(in the rows, 128 means zero)
One turn moves every row onto another: examples first, then more rows asked:
Tep: [146 153 108 136 128 168 139 121 118 153 139 101 133 151 111 118]
nuki: [136 110 127 123 140 137 106 133 108 129  99 146 104  86 136 120]
teto: [137 136 123 102 106 161 146 124 148 126 134 112 154 151 110 106]
gesev: [144 147 120 123 117 167 133 111 139 139 156  99 109 158 115 130]
reto: [114 161 113 137 131 115 159  96 126 166 142 126 131 132 145 128]
serok: [134 119 121 101 142 127 106 120 102 139 107 149  88  98 143 125]
Zimod: [125 150 121 114 129 160 151 102 163 138 128 128 143 154 109 112]
dovu: [124 100 106 115 172 105 119 119 118 137 144 150 130 108 151 140]
samug: [141 143 129 151 121 171 132 117 148 139 143 101 131 138 108 126]
Buliz: [125 141 108  87 127 136 133 125 121 108 138 105 103 170 133 129]
fadod: [122  89 111 125 173 119 114 139 127 110 133 147 134 108 144 134]
tavi: [104 143 126 148 137 150 152 137 145  93 119 123 130 147 129 110]
Suta: [140 126 131 115  82 125 144 132 128 120 160  93 134 131 147 118]
Sof: [102 144 126 116 141 146 135 115 165 100 118 124 105 154 125 130]
bod: [117 116 114  94 145 122 118 129 109 142 113 153  94  92 151 126]
Guve: [122 133 148 141  96 129 141 114 164 122 160 105 121 120 142 134]
naduf: [114 160 106 107 128 126 157 110 113 139 144 119 107 163 147 122]
fegok: [145 128 112  95  99 130 136 144 104 125 129  90 143 142 130 115]
fidu: [121 143 118 159 125 143 154 146 113 123 116 111 156 127 127 103]
nim: [139 145 123 110 107 148 151 103 153 158 142 112 157 137 115 115]
Livom: [123 150 126 146 124 122 140 100 144 174 128 113 152 105 130 139]
Foloz: [149  86 123 105 150 102 109 119 126 117 143 142 142 107 139 131]
losin: [112 139 141 151 129 137 128 104 179 128 138 113 122 119 126 147]
bur: [135  83 118 108 151 108 108 133 125 119 151 135 131 103 151 137]
Gemu: [122 101 131 103 127 124 108 133 128 133 122 142 101  77 152 132]
pufas: [135  90 117 114 169 113 111 124 128 104 126 152 139 117 135 124]
bar: [139 139 109 143 123 129 138 137 103 156 119  97 167 118 122 118]
kepip: [137 100 114 111 170 100 113 106 127 130 138 155 138 113 141 135]
soki: [119 106 122 113 141 132 113 148 113 128 102 148 112  81 145 120]
bepi: [138 108 139 110 128 129 100 122 121 130 116 142  90  82 144 132]

bepi moves to kepip
fadod moves to Gemu
Zimod moves to samug
Now these:
Suta moves to naduf
losin moves to Livom

One turn moves every row onto another: examples first, then more rows asked:
Masi: [124 116 148 157 117 159 131  80 143 149 105 139 164 138 138 179 115 160
 108 153 124 139 116 101 150  90 108 112 134 136 104 110 152 166 152 159
 132]
Muk: [115 130 160 139 104 123 145 111 129 116 124 127 114 147 133 127 167 146
 160 140 154 143 135 104 145 148 154  97 130 175 124 130 157 148 110 126
 121]
Bifi: [114  98 155 148 136 136 159 115 140 119 106 122 112 124 121 163 124 149
 124 125 168 143 168 113 155 110 192 127 120 152 133 132  99 130 103 129
 120]
Tuvez: [ 85 114 105 164 121  98 140 108 149 129  94 137 124 138 138 163 111 135
 130 132 162 140 111 103 144 133  92 112 149 157 147 129 135 170 128 175
  78]
Folu: [126 145 121 159 118 144 106 113  79 162 129 127 167 178 106 180 115 124
 116 140 166 108 120 120 142 135 148 108  99 144 141 141 141 149 109 141
 128]
Lubom: [115 105 135 136 118 134 142 136 156 108  88 142 121 134 125 142 124 141
 134 124 180 154 135 101 156 152 151 170 131 141 121 129 100 177 112 168
 105]
memu: [125 141 154 154 122 143 124  83 110 173 106 159 169 166 125 180 128 131
 134 129 156 110 110 117 123 131 157 133 120 153 156 109 145 112 134 157
 140]
lari: [130 127 115 145 110 154 137  88 111 159 118 123 166 138  93 169 139 117
 103 138 132 131 116 128  97 132 159 113 120 144 137 146 139 126 117 147
 157]
salev: [106 129 133 165 143 153 156  94 118 146 111 120 108 159 177 185 150 173
 130 108 164 131 132 124 171 133 115 110 144 170 135 124 142 158 110 116
  98]
Vasif: [108 118 155 137 138 135 141 114 140 120  95 127 126 133 165 174 122 125
 131 103 171 142 164 119 145 110 170 144  93 149 152 154 108 141 105 159
  94]
fes: [106 106 119 167 136 180 175 109 167 141  94 126 126 141 141 166  98 150
 119 159 143 142 107  92 171 120 112 126 154 183 147 137 144 154 112 149
 117]
per: [124 105  97 120 116 119 158 102 146 175 142 143  94 147 136 144 117 158
 105 119 140 117 107 103 134 137 151 157 141 157 125 109 110 122 117 163
 120]
Tevuv: [143 154 167  95 126 141 120 128 127 178  95 116 120 154 157 157 141 133
 127 149 176 111 111  91 136 120 117 103 124 140 153 133 118 173 125 162
  84]
tigi: [108 170 126 121 109 134 138 117 120  92  88 131 127 122 143 175 122 157
 158 133 154 105 145  95 123 162 162 125 120 151 146 133 106 147 105 132
 125]
fezo: [121 105 115 152 120 145 127 112 134 125  88 106 143 123 120 118 121 134
 122 139 117 131 124 111 137 127 168 144 150 185 169 136 115 140 119 167
 113]
komir: [116 105 122 162 123 152 112 129 133 153 106 146 160 129 167 187 100 136
 122 136 157  98  98 121 143 125 116 100 160 127 132 128 146 177 140 136
 120]
Par: [131 157 148  88 128 171 144 120 158 156 125 127 136 122 129 165 127 150
 138 170 155 144 108  72 130 118 153 116 148 133 139 113  99 131 129 165
 116]
Gusi: [116 158 125 125 114 175 129 109 133 134  93 111 131 143 149 133 165 153
 135 130 137 137 146  92 155 123 138 138  89 161 182 148 144 150  93 132
 123]
buba: [101 136 104 177 119 158 180 116 138 137  96 130 134 145 129 173 119 186
  95 133 124 127 148 105 140 149  93 127 138 139 139 129 107 177 130 151
  93]
lasim: [146 140 149 134 112 137 128  77 130 157 103 149 165 178 106 152 127 129
 143 148 159 128  95 104 135 133 138 116 118 142 144 120 169 152 137 150
 152]
Vafen: [128 131  95  96 114 132 146 110 131 169 119 134  93 149 165 185 104 149
 111 113 151  95 111 102 146 139 144 158 116 152 133 136 108 134  90 168
 121]
Bifo: [148 137 136 107 123 158 140 129 102 161 136  99 126 129 129 144 155 163
 118 146 168 150 100 103 127 153 126 123 149 133 117 135  92 172 120 135
 106]
Vuzis: [139 130 170 129 155 139 130 131 119 169 123 110 125 140 160 155 110 121
 126 156 176 108  92 108 120 113 147 115 146 174 145 137 104 142 128 145
  91]
fivu: [124 120 143 154 127 154 145 112  94 125  90 128 141 147 104 140  85 172
 110 142 140 127 143  82 144 158 150  95 118 167 158 167 125 173 115 143
 107]
Mebi: [137 155 107 147 106 136 109 124 114 145 112 135 159 175 109 167 129 125
 128 141 161  86 107 127 126 156 150 124 133 129 130 117 132 170 127 138
 138]
kab: [120 129 141 135 115 166 154 125 173 111  90 146 132 151 133 144 118 153
 113 133 163 153 159  83 150 140 150 141  98 119 146 147 119 186 129 165
  95]
gumu: [107 150 127 118 149 138 124 137 100 170 142 123 140 121 120 153 133 150
 110 130 170 149 110  98 104 135 124 126 126 134 144 146  79 141 110 160
  85]
Div: [117 105 155 159 134 139 152 114 124 132 121 129 120 140 140 148 145 162
 113 101 176 161 165 117 149 128 167 120  96 131 162 162 116 153 108 124
  96]
Nefet: [ 89 132 131 153 140 155 126  98 156 157 118 165 150 119 144 186 126 155
 126 141 149 122 121  98 136  84 122 105 132 130 134  98 149 127 131 125
 143]
kig: [152 106 102 119 114 122 163 100 136 172 136 120  97 161 146 143  93 157
  89 128 143 111 104 101 137 135 137 115 114 141 154 171 133 161 111 141
 115]
rugu: [107 130 144 153 132 122 116 117 112 158  99 134 149 140 152 196 122 143
 123 131 153  99 123 125 148  91  86 106 112 139 114 134 145 171 108 127
 131]
koge: [ 86 129  87 137 137 139 156 102 132 115 129 109 126 119 130 194 112 159
 148 127 156 154 136 104 167 122 128  90 145 146 129 136 121 142  93 128
 120]
kepop: [ 87 134 154 157 124 150 125 125 122 138 107 167 146 159 138 140 131 147
 126 117 135 139 144  97 132 162 149 127 126 178 147 134 136 142 127 194
  76]
zud: [134 128 103 107 108 139 155  81 136 176 161 131 106 168 155 148 123 166
 104 116 142 149 118  88 152 129 130 129  91 135 139 149 142 144 111 162
 107]
pok: [100 145 122 136 125 130 160  84 168 137  85 116 119 134 158 197 151 158
 128 118 122 128 149 120 143  93 119 100 134 144 165 133 132 139 115 157
 107]
Sasa: [118 140 120 109 119 135 160 110 139 170 144 157 113 177 155 174  79 156
 112 126 142 112 126  83 150 134 132 136  93 149 123 141 124 140 110 184
 102]
bas: [124 155 106 122 114 191 130 105 128 163 100 146 163 157  99 167 143 124
 110 137 144 130 112 108 116 150 136 137 112 140 130 135 147 148 110 151
 161]
rure: [140 148 178 122 145 161 162 110 132 175 130 116 138 141 115 152 126 169
 102 167 135 142 127  86 118  98 140 109 121 146 145 136  97 131 131 155
 106]
pizul: [115 127 111 164 130 152 127 100 124 134 136 124 156 110 147 187 143 165
 103 131 140 144  96 132 120 109 112 126 136 124 115 147 135 158 118 112
 145]
koru: [138  86 153 142 119 152 160 130 165 132  73 133 110 147 130 121 126 139
 119 134 177 133 142  99 159 141 151 134 127 144 148 140 127 189 122 134
 113]
nupil: [144 108 120 114 102 110 175 103 147 170 148 136  90 159 144 156 103 162
 120 133 143  97 122 100 144 137 161  99 136 140 128 123 126 136 121 139
 125]
Lup: [ 94 113 102 147 122 158 108 117 122 165  96 151 156 110 114 186 135 164
  91 127 144 139 108 103 144 118  96 125 143 118 124 128 131 167 108 156
 135]

Gusi moves to fivu
Lup moves to rugu
Now these:
kig moves to nupil
buba moves to salev
Vuzis moves to Par
Mebi moves to memu
Div moves to koru

One turn moves every row onto another: examples first, then more rows asked:
Gavuf: [130 102 106 144 192 172 161 149  69 140 103 113 160 131 102]
rav: [105 116 122 143 166  87 172 118  93 113  95 124 151 109 107]
lik: [127  94 142 100 177 110 138 157  82 142 129 147 181 118  73]
kud: [ 84 107  99 115 192 129 110 141 100 140 152  94 145 118  71]
kul: [132  97 107  97 181 131 151  90  89 145  95 121 121 104 102]
fitor: [143 107  78 108 171 131 136 144 100 110  90 125 183  98  80]
vobo: [ 95 116 111 142 169  87 177 130 107 119  94 115 146 119  99]
dur: [105  94 132  92 175 120 133 129 100 172 121 139 164 147  87]
Bezu: [158  80 118 120 152 106 120 120  69 144  95 117 167 102 100]
Gafu: [121 111 105 151 146 149 139 158  84 165 109  91 165  98 100]
vizoz: [156  96 133 101 145 131 146 154 120 156 119  92 135 116  79]
rozo: [132 114 138 107 145 123 141 126 144 144 112  91 132 121  91]
gunet: [121  95 141 145 192 118 162 147  72 111 107 112 155 152 111]
Bubo: [128 116 102 148 162 159 143 151  76 153 114  95 159  83 101]
Rufa: [133 114 121 114 206 140 116 139  82  87 115  97 154  97  98]
rig: [112 126 111 139 146 113 156 133  90 132 114 108 146  66 104]
Seko: [104 119 118 130 140 115 155 132  86 132 130 103 130  76 109]
pupin: [128 112  82 109 147 118 129 152 106 107  94 113 158  83  89]
sabuf: [ 88  98 121 115 186 139 111 121 100 169 135 107 150 144  88]
raz: [108 105 110 123 200  96 137 164  99 123 129 118 172 111  52]
Reka: [126 102 110 132 204 153 127 135 102 142  72  88 135 135  98]
zavu: [123  99 127 143 195 122 171 128  73 112  99 127 154 147 112]
gapon: [141  82 118 118 144  84 131 130  85 124  83 120 148 112 104]
febe: [113  94 132  89 172  91 136 158  91 146 130 138 169 123  73]
Mutav: [124 103 104 126 180 176 170 158  79 136 112 120 159 135 101]
nefip: [101 103 104 110 182  95 124 168  97 133 141 110 164 110  58]
filiv: [131  84 118 100 182 126 153 111  88 130  83 125 117 135 108]
viso: [111  97 124 104 166 138 137 120  99 178 120 148 169 130  82]
Nibu: [138  87 108 122 167 128 141 147 121  99 130  89 143 154  77]
Savu: [160  80 109 114 158 131 147 166 110 132 123  90 145 137  67]
fegi: [ 92  99 120 136 178 134 111 105  96 172 134 106 148 126  85]
lol: [128 112 112 119 182 156 107 157  90 108 109  83 142  92 103]
fenu: [ 84 109 104 127 200 122 127 128  98 128 151 102 137 108  68]
zipag: [119 113 109 139 213 123 125 112 107 137  75  83 145 115  92]
Sudur: [122 105 130 123 159 119 132 124 139 109 121  85 138 146  94]

lik moves to fegi
Bezu moves to zipag
Now these:
dur moves to kud
vizoz moves to Sudur
Bubo moves to rav
Seko moves to gunet
filiv moves to lol

